Each named turn below is shown by a few rows before and after it. Which turns, in which order, take the first row of each later pair to the second? The first pair is answered.
turn z_104:
[ 2.48  1.79 -2.33 -0.81 -1.09  3.44 -0.44 -2.61  2.64  0.49  2.87 -0.89
 -0.23  1.38  1.17  0.92  2.61 -0.36 -1.41 -3.09  1.04  0.72 -1.49  0.22]  ->  [ 1.81  1.32 -2.59 -0.59 -1.52  3.26 -0.40 -2.43  2.16  1.04  2.78 -1.18
 -0.31  0.86  1.34  0.92  3.18 -0.40 -1.47 -3.15  1.42  0.52 -1.32  0.44]
[-1.34 -0.87 -0.82  0.01 -0.42  0.83 -1.10  2.98 -1.57  0.96  0.92  0.58
 -3.07 -0.11 -0.97 -1.04  1.21  2.38 -1.45 -0.42 -0.98 -0.01 -0.50  0.24]  ->  [ 0.59  0.23  0.24 -0.26  1.15  0.70 -1.17  2.49 -0.32 -0.03  1.34  1.43
 -2.83  1.01 -1.36 -1.22  0.00  2.73 -0.67 -0.12 -2.29  0.63 -0.87 -0.31]
[-1.62  0.12 -0.07  0.04 -1.47  2.34 -0.43 -2.07  0.39 -0.28  1.21 -2.27
  0.00 -0.85  1.59  0.45 -0.87 -1.80  0.03 -0.29  0.15  0.18 -0.59 -1.00]  ->  [-0.14 -1.04 -0.78  0.47 -0.98  1.18  1.53 -0.37 -0.61  1.41  2.42 -1.94
 -0.31 -2.23  1.56 -0.25  0.96 -0.94 -0.30  0.07  0.96  0.71  0.17 -0.86]
turn z_890:
[-1.01  1.82  1.61  1.75 -0.40 -0.64  0.43  1.34 -0.32 -0.40 -1.32  0.15
 -2.12  1.50 -0.17 -0.40 -1.52 -1.10  0.75  1.36 -0.47  0.66 -1.43 -0.73]  ->  [ 1.56  1.60  2.13  1.27  0.71 -0.39  1.21  0.55  0.51  0.44 -0.80 -0.32
 -0.81  1.82  0.38 -0.35 -2.05 -1.06  1.47  1.47  0.49  0.21 -1.01 -0.86]
[ 1.71 -0.81 -0.16 -0.38  1.71 -1.69  2.59  0.05  0.82  0.21  1.23  0.36
 -0.54 -1.63  0.43 -1.42  1.34  2.10  0.90  0.13  0.71  0.09 -0.76  0.77]  ->  [-2.28 -0.11 -0.55  0.41  0.43 -1.23  0.99 -0.08 -0.37 -1.53  0.66  0.80
 -2.12 -1.94  0.48 -1.28  1.60  1.79  0.41  0.01 -0.80  0.66 -1.59  0.97]
[-0.19  0.54 -1.20 -1.37  0.10 -0.12  0.55  1.52  0.02 -1.80  0.79 -2.21
  0.59  2.54  1.08  1.06 -0.05  2.62  1.10 -0.45 -1.61 -0.42  0.85 -0.09]  ->  [ 0.39  0.53 -1.34 -1.58  0.32 -0.49  0.95  1.89 -0.06 -1.27  0.88 -2.22
  0.55  2.27  0.86  0.95  0.28  2.79  0.83 -0.41 -1.39 -0.49  1.15 -0.07]
turn z_236:
[-2.17  1.04 -1.14  0.19 -1.58 -0.85 -1.01 -1.16  0.44 -0.85 -0.99 -0.62
  1.22  1.74 -2.73  0.22  0.40 -2.62 -0.28  0.63 -1.35 -1.40 -0.10 -0.46]  ->  [-2.56  0.33 -0.89  0.46 -0.89 -0.47 -1.05 -1.68  0.72 -0.39 -1.34 -1.68
  1.37  2.04 -2.04  0.65  0.31 -2.31  0.84  1.10 -0.69 -1.73 -0.21 -0.78]
[ 4.01  1.49  1.18 -1.26  0.71  0.79 -0.04  0.29  1.63  0.31 -1.04  0.55
  2.37  2.04 -2.91 -0.73 -1.74  0.11 -1.55 -0.15 -1.01 -0.10  0.35 -0.41]  ->  [ 3.50  0.43  1.58 -0.91  1.69  1.40  0.33 -1.05  1.79  0.79 -1.48 -1.04
  2.87  2.47 -1.35 -0.07 -1.74  0.09  0.73  0.38  0.29 -0.72 -0.08 -0.56]
[-0.35  0.00  0.65  0.47 -1.38  0.79 -1.23 -0.69  1.10  0.24 -2.48  0.98
  0.11  0.15 -0.83  2.60 -0.17  0.59 -1.50 -0.50 -0.12 -1.17  0.67  0.30]  ->  [-0.50 -0.65  0.79  0.59 -0.86  1.08 -1.08 -1.03  1.09  0.59 -2.77  0.16
  0.23  0.36 -0.36  2.76  0.10  0.82 -0.44 -0.18  0.47 -1.44  0.59  0.11]
[ 2.81 -0.84  2.41 -0.05  1.60 -1.85 -1.30 -0.91  0.23  0.05  0.38  1.44
  2.81  2.81 -1.88 -1.40  2.05 -0.96 -2.15 -0.21  0.48 -1.73  0.37  0.56]  ->  [ 2.59 -1.52  2.59  0.14  1.99 -1.58 -1.12 -1.65  0.60  0.36  0.25  0.41
  3.17  3.14 -1.07 -0.99  2.12 -0.78 -0.90  0.13  1.08 -2.04  0.26  0.44]
turn z_250:
[ 2.49 -0.39  0.94  1.19  0.43 -0.47  0.78 -0.52  1.15 -1.02 -2.25  4.09
 -1.59  0.35 -0.17 -2.21 -1.34 -0.48 -0.50  0.54  0.44  2.31  0.35 -0.27]  ->  [ 1.71 -1.17  0.76  1.98  1.21 -0.47  1.65 -0.93  0.63 -0.67 -1.51  3.31
 -2.27  0.03  1.18 -2.18 -0.55 -0.16  0.92  1.18  0.87  2.75 -0.14 -0.48]
[ 1.59 -0.64  1.17  0.06  1.68 -0.75  0.23  0.90  0.27  0.19 -0.76 -0.65
  0.06  1.45  0.75  0.84  0.36  1.48  1.89  1.14  0.60 -0.08  0.64 -0.92]  ->  [ 1.23  1.23  0.97 -0.43 -0.46 -0.57 -0.65  1.66  0.11 -1.28  0.13  1.82
 -0.59  1.10 -0.64  0.52  0.00  0.14 -1.42 -0.08 -1.94  0.85  0.67 -0.62]
[-0.70  2.18  1.12  0.15  0.88 -0.23 -1.87 -1.16 -0.02 -2.25 -0.98 -0.10
  0.47  1.30 -1.47  0.17 -1.41 -0.33 -0.63  0.93 -1.51  1.19 -0.91 -0.97]  ->  [-1.49  1.20  1.08  0.96  2.15 -0.24 -0.92 -1.58 -0.60 -1.67 -0.62 -1.29
  0.12  1.11  0.04  0.30 -0.63  0.27  1.28  1.69 -0.50  1.40 -1.34 -1.16]
Now pairs of rows:
Each pair is two turns apart.
[-3.06  1.21 -1.97  1.24 -3.17  0.84 -0.44  0.48 -1.64 -1.29  1.29  1.42
 -0.67 -1.80 -0.94 -0.05  0.33 -1.88 -1.81 -2.68 -0.90 -0.19  0.26 -0.02]  ->  [-0.61 -0.69 -1.84  0.99 -2.11  1.80  1.11 -1.45 -0.84  1.15  2.30 -0.69
  1.31 -2.18  1.28  0.62  0.77 -2.64 -0.47 -2.76  2.01 -1.20  0.72 -0.29] : z_890 z_104
[ 6.03  2.91  0.60 -1.88 -0.58  1.27 -0.85 -0.69  2.84 -1.01  1.71  2.89
  1.57  1.32 -2.33  0.54 -2.74 -2.72 -3.92 -2.48 -2.51  0.67  0.70 -0.53]  ->  [-3.96 -2.75 -1.91  2.07 -0.20  2.47  0.65 -3.83 -1.72  1.20  2.30 -3.29
 -1.06 -1.27  5.01  2.36  2.06 -2.81  1.28 -0.94  2.00  0.70 -1.30 -0.43] : z_104 z_250
[-1.82  0.72  0.68 -1.92 -2.58 -1.15  0.61  3.27 -2.73 -2.27 -1.33  1.98
 -0.88  0.35 -1.15 -2.27 -0.57  3.20 -1.84  1.12 -0.87  1.29  0.71  0.65]  ->  [-3.06 -0.78  1.52 -0.88 -0.05  0.37  0.77 -0.56 -2.06 -2.23 -1.87 -1.73
 -0.12  1.82  2.42 -0.78 -1.05  3.33  3.25  2.24  0.91  0.81 -1.02 -0.43] : z_250 z_890
[-2.23 -0.45 -0.41  0.26 -0.60 -0.86  0.44  0.05 -0.78  0.42 -4.34 -1.76
 -0.90  1.35 -2.03  0.55 -2.20 -1.22 -1.78  0.06  2.31  0.02  0.20  1.04]  ->  [ 2.22  0.68  0.95  0.21  2.17 -1.97  2.08  1.00  0.40  0.20 -2.61 -0.48
 -0.83  1.92 -2.44 -0.72 -2.65  0.10 -0.77  0.90  0.96  1.57  0.24  0.22] : z_104 z_104
[ 1.10  0.43 -0.26 -0.26 -0.13 -1.56  0.82  3.36  0.29  1.19  0.15  1.25
  0.29 -0.71 -2.39  0.19  0.08  0.24  0.02 -1.03  0.12  0.24  0.90  1.24]  ->  [-3.26  0.87  0.07  1.38  0.37  0.09  0.03  0.36 -0.26 -0.97  0.95 -0.32
 -1.10 -0.56  0.68  1.22  0.03 -0.64  2.09 -0.62 -1.11  1.43 -1.37  0.68] : z_250 z_890
[ 0.28 -0.57  0.01  1.19  0.51  2.02  1.19 -2.66  1.11  0.41  3.10 -1.44
  0.93 -1.11  3.29  0.71  0.48 -3.13  0.20 -0.97  0.69 -0.06 -0.40 -0.77]  ->  [ 1.44 -1.04 -0.46 -0.20 -1.31  1.81  0.37 -1.44  1.37  1.93  1.04 -1.31
  2.40 -1.09  1.08  0.77  0.05 -3.33 -1.58 -1.94  2.02 -2.31  1.11  0.13] : z_250 z_104
[-2.37 -0.76 -1.76 -0.38 -1.05  1.74  0.38 -1.80 -1.47  0.70  1.31 -1.62
 -0.59 -2.38  2.44 -0.13  1.18 -0.83  0.71 -0.41  0.65  1.60 -0.92  0.55]  ->  [ 2.43 -1.32 -1.32 -2.61 -1.16  0.53  0.58  0.10  0.16  2.88 -0.87 -1.06
  1.71 -1.55 -0.56 -0.51 -0.02  0.46  0.00 -0.51  2.55 -0.67  1.17  1.12] : z_250 z_104
[-0.25  0.36 -0.07 -1.03 -1.12  1.60 -1.35 -1.87  1.02  0.15 -0.28 -0.79
  1.27  0.06  1.04  1.23 -0.60 -1.70 -0.69 -1.06  1.48 -1.09  0.36  0.52]  ->  [ 1.81 -0.39 -0.51 -0.60 -0.44  0.97  0.64 -1.01  0.60  1.32  1.72 -0.12
  1.16 -0.99  1.52  0.48  0.67 -1.53 -1.04 -0.84  1.86 -0.33  0.78  0.55] : z_250 z_890
[-0.69 -1.15 -0.06 -1.40  0.51  0.24 -0.85 -0.21  1.06  0.91 -3.66 -1.86
  0.89  1.30 -0.81  0.65 -0.82  1.90  1.95  0.69  1.75 -2.59  0.38  0.23]  ->  [ 1.99 -1.12  0.05 -1.03  1.91 -0.88  0.89  0.96  0.90  1.59 -2.56 -1.03
  0.72  0.96 -1.04 -0.11 -0.34  2.84  2.12  1.47  1.60 -1.53  0.62  0.07] : z_104 z_104
[-1.02 -0.85 -1.51 -0.37 -1.01  0.44 -1.09 -2.52  0.51  1.35 -2.40 -1.07
  1.96  0.05  1.41  0.46 -1.52  0.74  0.46 -1.63  1.97 -0.99  0.85 -0.23]  ->  [ 0.66  0.11 -2.48 -0.36 -1.88 -0.93  0.16  0.14 -0.37  1.31  0.02  1.88
  0.86 -1.55 -0.02 -0.93 -0.18  0.44 -3.10 -2.11  0.21  0.74  1.66  0.17] : z_104 z_250
[-0.29  0.47  1.72  0.56  1.94  0.13 -1.77 -1.22  1.28 -1.20 -2.70 -0.62
  0.33  2.27 -0.34  0.35 -2.10  1.23  2.69  0.86 -0.50 -0.76 -1.05 -0.28]  ->  [ 4.04  1.17  1.76  0.10  2.37  0.06  0.00 -1.05  2.22 -0.63 -0.03  0.82
  1.30  1.65 -0.19 -0.15 -1.93  0.31  0.93  0.19 -0.98  0.17 -0.32 -0.51] : z_250 z_890
